(in the rows, 128 means zero)
Each named turn below is shown by a few rows before and after it. Which turns, in which order, take the first row of each later pair to the second? The first pair is answered.
P:
[117 120 127 142 136 124 148 127 105 140 123 121 132 141 118 126 125 120
 113 105 133 116 126]  ->  [119 114 121 144 129 126 152 134 105 132 124 119 133 139 113 121 128 122
 120 107 137 114 123]
[116 132 113 115 190 107 118 145 144 155  65 126  93 144 133 140 132 115
 114 117 165 137 152]  ->  [141  96  84 109 140 117 139 173 166  92 102 137  98 126 114 108 136 108
 135 120 187 112 131]
[150 102 119 141 102 146 139 116 132 123 182 137 145 104 102 115 125 132
 144 140 137 111 104]  ->  [124 121 153 145 138 142 123  80 124 177 168 133 151 117 123 139 124 139
 120 145 116 140 119]
G:
[116  99 146 130 121 141 117 107 145 108 145 153 146 119 143 105 129 136
 120 125 123 164 136]  ->  [126 107 150 140  99 138 118 111 128  97 153 148 153 125 143 102 129 140
 126 118 113 149 125]
[124 131 156 120 122 113 124 129 107 150 134 146 168 152 145 131 118 140
 114 144  86 147 149]  ->  [125 140 155 122 118 111 124 132  99 147 130 142 166 157 144 134 121 139
 117 138  83 140 145]
[118 116 154  91 179 110 164 117 131 134  44  76 139 142 109 131 124 121
 132 110 131 140 115]  ->  [113 100 160  90 181 118 168 102 147 137  60  85 151 131 111 126 124 119
 124 113 128 158 121]
E:
[103 113 181 160 100 128  85  97 108 165 150 149 133 159 131 109 143 125
 110 128  71 152 101]  ->  [125 118 112 140 127 117 101 182 122 133  89 136  61 172 107 116 144 104
 150 128 136 103  88]
[ 63 120 171 142 128 135  86 142 130 132 150  99 117 133 141 177 163 133
 103 156  75 109 108]  ->  [ 69 113 133 129 153 133  96 183 151 125 116  96  78 132 128 176 162 117
 122 157 114  91 105]
[147 150 123 139  94 109 132 146 115 109 149 106 144 131 121 114 131 140
 132 122 124 103 111]  ->  [134 107 108 120 145 127 137 139 168 126 137 126 124 108 110 105 124 135
 124 139 157 137 132]
S:
[120  83 123  94 138 135 129 143 126 132 167 144 152 121 118  78 141 138
 112 147 161 124 163]  ->  [104 114 126  91 179 126 118 147 111 170 121 131 127 146 127 102 142 139
 112 145 160 125 170]
[147 124 100 119 152 116 139 163 152 124  89 122  88 129 119 126 138 114
 142 134 161 116 116]  ->  [156 101 100 117 130 125 144 162 162 100 116 133 102 115 114 110 134 116
 142 137 159 115 113]
[124 172 104 123 108 103 123 176  81 138  80 116 108 173 117 157 126 129
 148 109 124  68 127]  ->  [146  98 111 119  48 140 146 148 125  73 175 151 158 113 101 103 121 137
 142 121 126  96 120]
[100 118 145 138 138 126 115  72 122 156 142 148 148 117 157 141 125 114
 122 135 122 167 135]  ->  [110 162 131 139 134 104 106 102  85 154 106 121 126 150 161 158 128 111
 144 121 119 124 118]
Then:
(2 to 3 turns a pair)
[165  72  87 122  52 175 179 155 168  54 184 132 130  85  99  77 121 122
 153 123 151  96 117]  ->  [170  90  96 132  36 168 177 145 149  51 195 128 140  90 105  76 121 126
 150 122 137  89 111] | E, E
[115 108 136 127 159 122 125 122 134 141 125 135 118 131 144 128 131 128
 110 141 140 146 135]  ->  [131 122 146 142 111 119 128 120 108 115 157 127 140 133 142 124 133 133
 117 132 117 123 117] | E, S
[156 186 131 158 105 103 109 146  54 114 142  94 135 160 131 167 121 119
 139 125 132  56  95]  ->  [169 168 121 156  85 110 121 151  63  89 161 103 138 145 123 151 121 116
 144 127 139  53  91] | S, G, G
[162 111 143 142  46 142 146 148 124  66 189 122 148 103 109  70  93 120
 157 163 147 102 123]  ->  [154 100 154 141  52 146 147 130 131  76 197 128 164  93 112  70  90 125
 146 166 140 125 127] | E, E
[130  56  94 119 172 138 111 139 208 101 120 159 106  95 123 144 129 104
 107 149 160 155 150]  ->  [117 113 173 163 114 116  84  71 127 135 167 141 168 123 155 161 128 138
  81 128  67 160 139] | E, S
[132  96 139 138  89 160 128 123 111 104 182 143 158 111 121 107 118 133
 136 124 122 139 130]  ->  [143 110  97 129 105 152 133 177 110  92 138 128 115 122 109 114 118 120
 161 122 155 104 119] | E, G
[120  91 111 108 126 137 153 127 173 125 171 148 131 109 100 124 149 132
 119 103 165 153 139]  ->  [141 120 116 123  79 125 148 138 133  97 185 132 142 128  96 125 155 137
 133  89 142 117 120] | G, E
[125 118 143 132  79 137 124 102 123 120 190 146 164 129 126 123 120 126
 110 143 109 151 129]  ->  [127  90 101 106 116 146 137 133 168 110 163 153 130 112 106 111 117 112
 119 157 156 157 138] | E, S
[124 177 148 153 103  99 110 139  72 139 104  99 134 173 143 160 142 141
 132 102  91  91 111]  ->  [101 150 179 161 116 114 106  88  94 164 135 119 166 150 153 153 136 152
 104 112  74 141 134] | E, E
[131 139 128 142  82 115 129 151  86 148 159 127 117 136 120 143 139 135
 156  90  99  93 113]  ->  [134 112  93 120 105 123 143 179 129 128 141 141  90 122 102 133 134 119
 164 100 147  97 116] | S, E, G
[130 137 122 121 137 113 101 156  89 150 106 104 120 160 142 143 159 151
 146 138 101 111 145]  ->  [149 108  96 110 120 127 120 181 119 106 119 116 111 141 122 123 155 140
 162 141 135 103 138] | G, P
[169 141 112 143 112 164 101 135 139  72 128 118 115 146 116 111 103 118
 114 191  91  93 106]  ->  [162 144 106 140 138 165  99 147 145  83 105 116  96 151 117 117 101 114
 116 193 101  95 110] | G, G
[116  96 135 128 138 141 128 105 145 143 152 133 142 105 139 121 117 133
 109 129 126 162 146]  ->  [111 143 133 131 155 119 115 124 109 168 108 109 119 140 148 151 122 131
 119 120 119 137 144] | S, E
[174 106 145 104 111 158 147 131 163 122 247 153 171  83 174  96 125 156
 121  92 125 130  94]  ->  [181 108 125  97 105 155 151 149 166 108 243 151 160  84 171  96 124 150
 130  91 137 116  88] | E, E, G
[119 187  87 167 126  79 148 195  99 103  91 103  72 143 138 143 155  99
 132  98 169 129  80]  ->  [ 90 138  88 153 188 102 155 169 162 135  84 132  68 108 136 136 146  93
 106 122 196 188 109] | G, G
[167 177  62  80  97 101 105 199  88 109 115  76  90 158 135 141  99 121
 150 100 140  81  81]  ->  [135 130  48  54 186 119 110 184 153 151  79  99  68 131 134 139  88 110
 127 126 181 139 123] | G, G
[136 121  90 164 106 145 164 164 106  98 167  87 158 174 108 126 167 152
 132 117 103  96 121]  ->  [125 135 120 172 117 144 156 132  97 131 171  89 174 178 127 136 165 159
 118 118  74 121 129] | P, P, S
[155 226  98 137 145 113  68 148 118 147  87 151 154 150 151 141 149 114
 136  79 114  84 137]  ->  [148 225 126 145 136 121  64 111 120 161 115 160 183 141 162 138 149 127
 118  80  93 109 141] | E, E
[132 114 180 108  89 160 156  62 136 127 200 101 156 151 108 120 142 146
 127 168  99 159 120]  ->  [163 154 146 107  66 140 164 118 102  92 172  77 126 180  98 133 151 137
 163 153 108  99  91] | E, E, E
[179 190 130 147  66 112 127 148  91 118 128 111 153 167 154 142 143 136
 129 131 112  60 112]  ->  [159 168 168 155  73 126 121  85 108 147 162 129 193 151 166 133 139 148
  94 139  82 110 131] | E, E
[129 109  69 107 198 121 152 191 170 126  62 126  53 114 104 131 125  92
 150 141 199 114 138]  ->  [ 88  70 154 128 197 144 136  78 189 178 135 159 139  76 134 123 116 119
  88 154 133 209 169] | E, E, E
[130 113 128 129  95 133 136 130 142  85 170 137 153 109 118 105 139 137
 133 132 134 130 128]  ->  [127 103 122 124  99 135 137 131 153  86 163 140 150 104 116 103 134 135
 130 131 140 132 130] | E, E
[144 131 119 108 127 111 114  80 131 134 155 150 161  61 121 108 118 118
 106 162 145 152 135]  ->  [167 155  89 101 105  97 119 134 109 102 135 134 135  80 109 110 121 111
 138 148 164 100 109] | G, E
[149 125 139 145  87 148 133 103 133 109 170 131 176 112 125  99 127 150
 132 120 112 121 134]  ->  [119 105 120 124 170 153 132 107 172 153 116 139 140 106 123 112 121 137
 123 135 149 157 160] | E, S, P
[170 122 161 185 104  83 157 102 157 175 142 146 126 122 151 133 129 125
 114 100  69 117 108]  ->  [168 136 159 185 116  80 150 105 147 185 123 137 114 133 153 142 131 122
 121 100  71 110 108] | S, G
[112 128 168 151 229 117  91 101 123 197  95 127 129 119 132 121 139 141
 110 153 159 164 124]  ->  [119 108 192 163 172 129  94  69 123 169 159 142 175  97 129  98 138 153
  98 151 133 174 115] | G, G
[ 99  85 145 121 160 166 157  92 134 171 124 137 138  89 112 145 123  91
  77 129 196 138 185]  ->  [100 142 152 133 165 137 143 107  82 195  83 105 117 132 121 184 127  91
  85 115 174 105 175] | G, S
[111 146 182 158 127 127 108  81  74 181 158 127 161 142 150 161 119 138
 100 126  67 147 135]  ->  [118  83  93 110 200 147 139 156 162 153  94 140  81 111 112 140 112 102
 128 149 181 146 150] | S, E, G
[ 47 169 172 124 136 130 163  76 129 213  98  93 175 150 144 123 131 128
  84 107  66 189 151]  ->  [ 42 137 138 104 181 138 181  98 174 215  64 102 138 133 130 119 126 112
  91 119 118 201 165] | E, E
[131 105 101 122 101 131 170 165 165  59 150 149 119 106  91  84 128 115
 158 134 147  80 125]  ->  [126 119 141 141  67 133 156 119 133  67 192 154 163 112 107  82 129 134
 139 127  98  95 119] | E, G
[151 192  75 119 138 150 154 194 119  85  41 128 113 160 159 154 119 144
  93 147  98  84 104]  ->  [132 201  98 124 160 148 142 167 114 121  33 129 117 165 173 168 119 150
  78 147  82 106 118] | E, S
[175 109  92 126  84 132 149 154 132  72 150 122 124 100 115  98 123 131
 144 133 145  99 125]  ->  [179 140 100 139  71 118 139 156 100  79 140 109 123 123 123 114 128 137
 148 127 129  79 116] | E, E, G
[159  96 110 126  94 157 172 163 168  62 166 141 128  93  99  80 136 145
 154 118 146 109 124]  ->  [105 128 190 147 150 147 134  73 144 170 153 139 157 114 144 123 132 164
 100 119  84 181 160] | E, P
[144 112 138 142 107 137 135 120 135 102 154 138 138 120 122 122 129 131
 129 126 118 127 116]  ->  [126 116 151 146 135 136 125 101 136 130 143 141 138 124 132 132 126 137
 114 126 109 151 129] | S, G
[129 174 189 145 111 100 101  92  66 146 152 106 153 135 148 149 142 158
 118 115  38 125 127]  ->  [155 156 175 143  69 107 114 109  74  97 189 116 158 119 134 127 143 153
 131 112  51 101 112] | G, S
[100  93 132 101 172 158 118  91 160 185 125 152 107 113 120 131 138 108
 116 151 130 161 141]  ->  [134 123 154 130  67 144 117  94 103 130 189 137 155 128 120 119 147 121
 132 132  81 114 104] | E, S
[ 99 113 130 114 174 146 138 102 161 160 112 142 119 121 125 116 122 127
 117 148 138 160 153]  ->  [ 96 134 145 121 164 139 124  88 136 177 111 133 134 133 135 126 125 135
 112 140 112 154 150] | S, E
[139 200 124 136 131  96 101 152  51 165  83  86 100 191 130 168 152 119
 148 115 102  87 123]  ->  [121 193 138 134 159  99  95 125  61 197  79  92 101 188 136 173 148 121
 131 121  94 114 136] | G, E, E
[142  86  89 121 121 134 102 120 138  90 165 143 110 105 119  97 156 139
 151 133 120 160 138]  ->  [149 122  97 133  91 121  94 131 104  84 159 125 112 130 123 107 161 139
 159 120 106 128 120] | E, G
[139 166  87 141 168 120 127 171 161 136  82 103  96 131 134 170 141 102
 150 134 126 111 162]  ->  [123 147 152 167 136 135 118  94 153 157 151 121 165 110 155 161 138 125
 110 133  74 165 176] | E, G
